Rotation paths and how fast each direction turns (deg/step)
Each turn is a multiple of 5 degrees from 10 to 175, or 0.
Each row of a path follows its step; steps can be skipped.
path 1
step 1: [-3.04 -1.37  0.77  6.12  1.88 -2.76 -4.23 -4.56  1.18 -4.26 -1.83 -0.08
 -2.79 -2.98 -1.95  1.93 -2.94  2.06  1.76 -1.96  0.74  3.59  0.70 -2.84
 -0.33 -2.07 -1.78  2.79 -1.20  0.88 -0.22 -1.38  2.09  2.55  0.68  0.13
  1.54 -1.24 -4.76 -0.54 -3.08  0.82  1.27  1.06 -0.53 -0.82 -1.53 -0.16
  2.38 -2.13 -2.09  1.20  1.66  5.03  1.61  0.03 -2.61  4.25  3.60  1.56
  1.87 -0.56 -3.46]
step 6: [-1.45  5.02 -3.96  2.03 -0.33 -4.41  1.99  0.22  1.22  0.60 -2.07 -3.63
 -2.49 -2.20 -2.18  2.43  4.18  4.60  0.85 -0.98 -1.07 -0.14  1.57 -0.14
 -1.74  0.28 -1.82 -2.74 -1.59  0.70  0.86 -1.67 -0.77  3.95  2.13  0.43
  1.13 -1.02 -4.56  2.28  1.41  5.61  4.75  0.41  0.14  1.44  1.17 -1.31
 -3.99  1.39 -4.13  0.71 -1.19  0.73 -0.61  4.17 -4.54 -0.16 -0.45  1.09
 -0.01 -1.83 -1.78]
step 7: [-0.59  3.04  3.33  1.60  2.18 -4.19 -2.55 -1.77 -1.57 -3.92  1.31 -3.43
 -3.55 -4.02 -1.22  1.59 -1.81  0.61  0.64  1.08  0.85  6.16  0.19 -1.28
 -0.05  2.74  0.76  0.27 -0.84  2.74  4.43 -1.34  2.54  2.19 -0.49 -1.21
  2.10  3.36 -0.11 -1.34 -0.30  2.33  5.77 -2.47  2.34  3.40  0.38  1.46
 -0.82 -0.49  0.32  2.92  2.52  2.70 -0.14  3.31 -1.72  0.91 -2.04  0.01
 -1.16 -1.55 -4.51]
step 9: [-2.37  0.55  0.30 -0.08 -2.21  1.31  1.26 -1.10 -0.38 -1.29  0.62 -2.95
 -4.09  0.31  2.87  5.02  0.87  4.10 -2.29 -0.92 -2.52  1.28 -1.42 -0.24
 -1.44 -0.72 -1.93 -0.81  1.71  3.40  0.48 -2.95  0.67  2.28  3.27  0.70
  1.66  2.61 -4.91 -1.20  0.46  3.59  0.90 -1.45 -0.16  1.70 -1.92 -7.77
  3.48  1.46 -0.48  0.99  0.53  0.83 -4.25 -0.64 -5.55 -1.13 -0.40  2.13
 -0.91  2.69 -4.02]
step 10: [-0.19  0.30  1.96  2.37  3.25 -2.87  1.01 -4.99 -0.19 -2.89 -0.64 -0.81
 -2.81  2.87 -2.62  0.21  1.08  2.29  1.39 -3.44 -0.75  2.41  1.20  1.28
 -1.31 -3.32 -0.97  1.87  0.96  4.81  3.00 -1.22  1.18  3.07  1.09  0.81
 -0.47  1.15  3.33 -0.55 -0.14  4.92  4.57  0.63  1.79  1.64  3.06 -1.31
  4.97 -2.36  1.09 -2.21 -2.57  1.80  0.17  0.68 -5.06  2.06  0.40 -1.60
  2.20  2.78 -4.28]
step 12: [ 1.19  0.68 -0.14  0.29 -2.16 -1.45  1.54 -3.87  4.52 -3.71 -2.36 -1.46
 -1.46 -1.97  1.15  1.13  1.68 -0.19  0.19 -0.67 -5.28 -0.42 -2.29 -3.30
 -1.77  0.69  0.13 -2.31 -3.09 -1.57 -0.39  0.62  3.46 -0.61  1.43  0.74
  2.22  3.56 -3.72  1.20 -0.91  4.22  3.29  0.37  0.77  5.69  1.12 -3.31
 -2.11 -1.62  0.04  2.15 -5.19  1.23 -2.04 -0.33 -6.13 -1.09  3.65 -1.61
 -0.25 -1.53 -0.80]
step 13: [ 2.87  2.61  0.51  3.19  1.94 -2.61  1.09 -3.40  2.18 -0.10 -0.70 -3.74
 -7.61 -0.95 -5.34  1.88  0.31  1.37 -0.12  1.18 -3.91  1.82 -1.97 -1.23
 -5.24  1.45 -0.52  2.87 -0.94  4.78  0.42 -0.78  1.83  4.17  0.13 -0.77
  1.95  4.83 -3.24 -0.07  0.07  1.96  2.28 -0.59  0.93  1.28  2.18  0.33
 -0.47 -0.03  0.71  0.61 -2.58  1.60  0.24 -0.66  4.27  1.15  2.72 -1.15
 -1.45  2.08 -1.77]
step 14: [-1.50 -1.95 -3.43  3.37  1.73 -3.18 -2.28 -0.76 -2.11 -4.27 -3.33 -1.52
  0.69 -4.42 -0.94  4.37  0.54  1.44  4.75  1.78  1.19  0.76 -1.79 -1.96
 -0.81 -1.70 -0.34  3.66  0.62  2.74 -0.04  1.64  3.29  3.73  3.97 -1.89
  1.13  3.01 -4.57  0.46 -0.64  0.67  2.27  2.78  5.90 -0.01  0.18 -1.21
  3.49 -0.50  1.69  2.74 -2.29  0.55  0.73  1.03 -0.91  2.32  1.80  2.45
 -2.98  0.28  0.85]
step 15: [ 1.66  0.66 -4.85 -2.23 -1.58 -2.69  0.42 -1.43 -1.78  0.49  1.74 -0.23
 -1.04 -2.80 -1.91  2.26  0.41  0.71  2.73 -0.91 -1.14  0.66 -2.16 -0.44
 -0.63 -4.05  2.87 -3.94  2.76  0.60  0.55  2.30  1.49  4.29 -0.20  1.75
 -0.96  3.51 -7.65  3.34  0.31  4.45  3.94 -2.57  2.13  5.80 -2.83 -1.83
  2.32 -0.91  0.66 -1.05 -0.44  0.93 -2.36 -0.84 -2.15 -0.49 -0.51  1.62
  1.21  0.96 -2.49]
step 16: [-1.46  1.94  0.98 -0.77  4.28  0.74 -1.59  1.23 -3.07 -2.79  1.47 -0.99
 -5.64 -1.17 -1.66  0.76  1.28 -2.40 -0.58 -4.69  0.75  1.54  3.49 -1.66
 -1.33 -1.07 -1.07 -0.93 -2.81  5.07  3.11  0.13  2.56  2.44  0.98  0.02
  4.99  1.76 -3.99  3.94  3.08  6.11  4.43  0.71  1.11  1.34  1.79 -0.12
  1.18  1.43  0.07  0.87 -3.63 -1.31 -1.73 -0.56 -0.57 -0.18 -0.20  0.51
  1.91  2.63 -1.59]
step 17: [ 0.65 -1.61  1.09 -3.53  3.33  1.66 -1.88 -2.12 -1.43 -4.75 -2.94  1.22
 -2.36 -4.96  0.06  4.69 -2.70  3.60  1.70  1.93 -3.52  1.27  1.66 -1.54
  0.90  1.19 -1.95  1.71 -0.22  4.10  3.03  3.41 -1.43  4.11 -1.04 -1.29
  0.52 -2.44 -0.90  0.14 -0.13  4.52  4.67  3.05  2.65  1.94  1.84 -0.61
  1.11 -3.60 -1.05 -1.28 -1.18  2.82 -2.11  0.23 -0.21 -2.87  1.26  3.43
 -1.26 -0.77 -2.05]
[-0.18  0.62 -1.66 -1.22 -0.14 -0.16  1.11  0.30  0.67 -0.09 -0.79  0.66
  0.34  0.73 -1.26  0.49 -0.58  0.24 -0.03  0.08 -0.85 -0.15 -0.15  0.37
 -0.41  0.45  0.31  0.09  0.61 -0.11 -0.33  0.64 -0.28  0.17  0.92  0.02
 -1.36 -0.04  0.38 -0.40  1.39  0.60  0.02 -0.30  0.33 -0.61  0.37  1.07
 -0.11 -0.42 -0.66 -1.02 -0.45  1.33 -0.20  0.12  0.39 -1.35 -0.28  0.07
  0.02 -0.55 -1.04] | 170
[-0.12 -0.95  0.32 -0.64 -1.65  0.91  0.29 -0.68 -0.64 -0.35 -0.61  0.30
  0.86  0.14 -0.44  0.42  0.14 -0.22  0.53  0.40 -0.68  0.09 -0.64 -1.04
  0.24 -0.59 -0.49 -0.51  0.23 -1.60  0.47  1.00  0.23  1.57  0.25  0.06
 -0.70  0.18  0.33  0.33 -0.43  0.35  0.76  0.10 -0.40 -1.16  0.08 -0.28
  0.28  0.37  0.07  0.74  0.72 -0.41  0.13 -0.61  0.00  0.42 -0.61  0.84
 -0.93 -1.01  1.20] | 115
[-0.24  0.40 -0.71  0.34  0.25 -0.46  0.12  0.22  0.49 -0.37 -0.05  0.87
 -0.36  0.93 -0.11 -0.33  0.79  0.03 -0.61  0.35 -0.81  0.53 -0.33  0.39
  0.67  0.00 -0.14  0.49 -0.35 -0.86  0.33  0.96 -1.49  0.89 -0.92 -0.61
  0.80  1.78 -1.22  0.00  0.80 -0.57 -0.86  1.38 -0.12  0.22 -0.50  0.71
  0.96 -0.79  0.60  0.63 -0.16  0.13 -0.08  0.32 -0.20  0.63  0.07 -0.67
  0.76 -0.45  0.85] | 35
[-0.13 -0.16  0.06 -0.18 -0.48  0.78  0.38 -0.04  0.00 -1.65 -0.12  0.08
  0.58  1.07 -0.53 -0.42  0.72 -1.00  0.72 -0.38  0.22  0.52  0.55 -0.23
  0.87  0.28  0.28  0.18  0.40 -0.31  0.29 -0.34 -0.18 -1.39  1.00  0.49
  0.95 -0.49 -0.31 -0.53 -0.23  0.33 -0.06  0.27  1.09  0.33 -0.70  0.21
 -0.27 -1.48 -0.68  1.30 -0.91  0.37  0.60 -0.07 -0.02  0.90 -0.56 -0.20
 -1.49  0.84 -0.68] | 160
[ 0.97 -0.32  0.60 -0.32 -0.08  0.54  0.21 -0.28  0.45 -0.77 -0.65 -0.37
 -0.03 -0.23 -0.23 -0.10  0.56 -0.35  0.95 -0.01  0.21 -1.18  1.16 -0.10
 -0.62  0.39 -0.29  0.47  1.46  0.79 -1.27  0.88  0.27 -0.17 -0.43 -0.59
  0.03  1.67 -0.82 -0.13  0.17  0.12  0.27 -0.32  0.20  0.13  1.37 -0.45
  0.16 -0.18 -0.36 -0.14  0.63 -1.02 -1.39  0.92 -0.38  0.84 -0.93 -0.31
  0.38 -0.45 -0.72] | 10
[-0.39  0.60  0.53 -0.26  0.16 -0.38  0.63 -0.87  0.98 -0.44 -1.22 -0.25
 -0.79 -0.95  0.31 -0.43 -0.39  0.08 -0.33  1.03  1.25 -0.57  0.25 -1.69
 -0.62  0.46  0.11  0.36 -0.43  0.23 -0.42 -0.22 -0.57  0.15 -0.22  0.07
  0.06  0.35 -0.09 -0.07 -0.53 -0.30 -0.33 -0.25 -1.47  0.42 -0.16  1.29
 -0.79 -0.34 -0.09  1.29  0.56  1.16  0.38  0.04 -0.01 -0.69  0.44 -0.44
 -1.47 -0.80  0.18] | 65
[-0.98 -0.18 -0.22 -1.00  0.80  0.19 -0.20  1.90 -0.49  0.75 -0.10 -0.09
 -0.98 -1.10 -1.03 -0.29  0.10  0.20  0.01  1.12  0.00  0.24  0.48 -0.41
  0.30 -0.24  0.70  0.31 -0.19 -0.40  0.22  0.54 -0.43  0.09  0.20 -0.18
  0.29 -1.06 -0.14  0.33  0.72 -0.18  0.84 -0.59 -0.69  0.43 -0.15 -0.31
 -0.09 -0.50  1.30  0.75  0.23 -0.13 -0.35  0.89 -0.63  0.38 -1.94  1.02
  0.09  0.68 -0.50] | 40
[ 0.49 -0.42  0.19 -1.44  0.53 -0.40 -0.41  0.31 -0.29 -0.09 -1.35 -0.40
 -0.30  0.30 -0.10  0.09 -0.42 -0.02 -0.44  0.56 -1.35 -0.83  0.58  0.68
  0.75 -0.63 -1.61 -0.92  1.02 -0.47 -0.35 -1.35 -0.78 -0.75  0.16 -0.19
  0.73  0.11  1.03  0.86 -0.16  0.63  0.91  0.81 -0.47  0.26  0.53  0.32
 -0.08 -0.59  0.52  0.12  0.40 -0.49  0.65 -0.29 -0.32 -0.48  0.98 -0.81
  0.12  0.52  0.23] | 55
